In the data rows, the value 128 means zero.
Here are some points:
array([112, 104, 107, 110, 114,  92,  82, 131])
array([115, 137, 138, 134, 136, 129, 164,  80])
array([163, 170,  92,  98,  83, 116, 205, 157])
array([120, 113, 112,  98, 127,  88, 143, 138])
array([111, 128, 153, 159, 144, 139, 116, 109])
array([140, 108, 110, 102, 131, 126,  69, 142])
array([136, 146, 168,  98, 150, 169,  61, 193])
array([136, 157, 152, 122, 141, 139, 141, 152])
array([130, 125, 127, 124, 154, 162,  81, 175])
array([130, 110, 120, 135, 118, 112, 126, 114])
array([121, 125, 136, 129, 158, 140, 163, 124])
array([143, 165, 143,  86, 118, 162, 139, 153])
array([125,  88, 129, 115, 106,  68, 116,  93])
array([131, 106, 117, 120,  96,  93, 106,  82])
array([146, 119, 127, 122, 133, 126,  63, 147])
Here are 16 more points, each followed by its number:
array([126, 147, 132, 141, 118, 138, 150, 130]) 0
array([130, 130, 136, 109, 133, 120, 149, 131]) 1
array([155, 128, 149, 150, 129, 127, 150, 126]) 2
array([130,  90, 116,  96, 135, 121, 124, 128]) 3
array([113, 120, 149, 126, 137,  77,  93,  88]) 4
array([133, 133, 109,  96, 110, 108, 144, 144]) 5
array([151,  98, 124,  96, 131, 128,  99, 156]) 6
array([108, 134, 123,  75, 121, 147, 170, 179]) 7
array([156, 104, 117, 103, 139,  86, 117,  70]) 8
array([110, 116, 106,  94, 116, 111,  93, 176]) 9
array([130, 120, 109, 133, 114, 122, 153, 125]) 10
array([147, 155, 100, 121, 126, 134, 160, 155]) 11
array([125, 146, 121, 110, 146, 169, 122, 152]) 12
array([136, 138, 112,  99, 136, 138, 136, 137]) 13
array([125, 149, 164, 212, 149, 159, 154, 115]) 14
array([128, 101, 137, 159, 119, 123, 161,  76]) 15
Which of these numbered points is nearest to each point below, looking only along the 3 directions in which the first points spread most? Its number follows each.
array([108, 141, 146, 182, 166, 160, 142,  99]) > 14
array([118, 139, 129, 110, 150, 152, 151, 135]) > 0
array([123, 112,  99,  78, 143, 126, 100, 139]) > 6
array([ 88, 145, 148, 195, 135, 170, 162, 116]) > 14
array([122, 109, 123, 125, 116, 106, 142, 109]) > 10
array([138, 119, 134, 131, 147, 142,  83, 130]) > 6
array([137, 125,  95, 134, 133, 109, 123, 142]) > 3
array([125, 153, 188, 165, 141, 197, 121,  95]) > 14
array([127, 140, 148, 126, 139, 136, 139, 105]) > 2
array([145, 104, 133, 117, 103,  66, 121,  82]) > 8
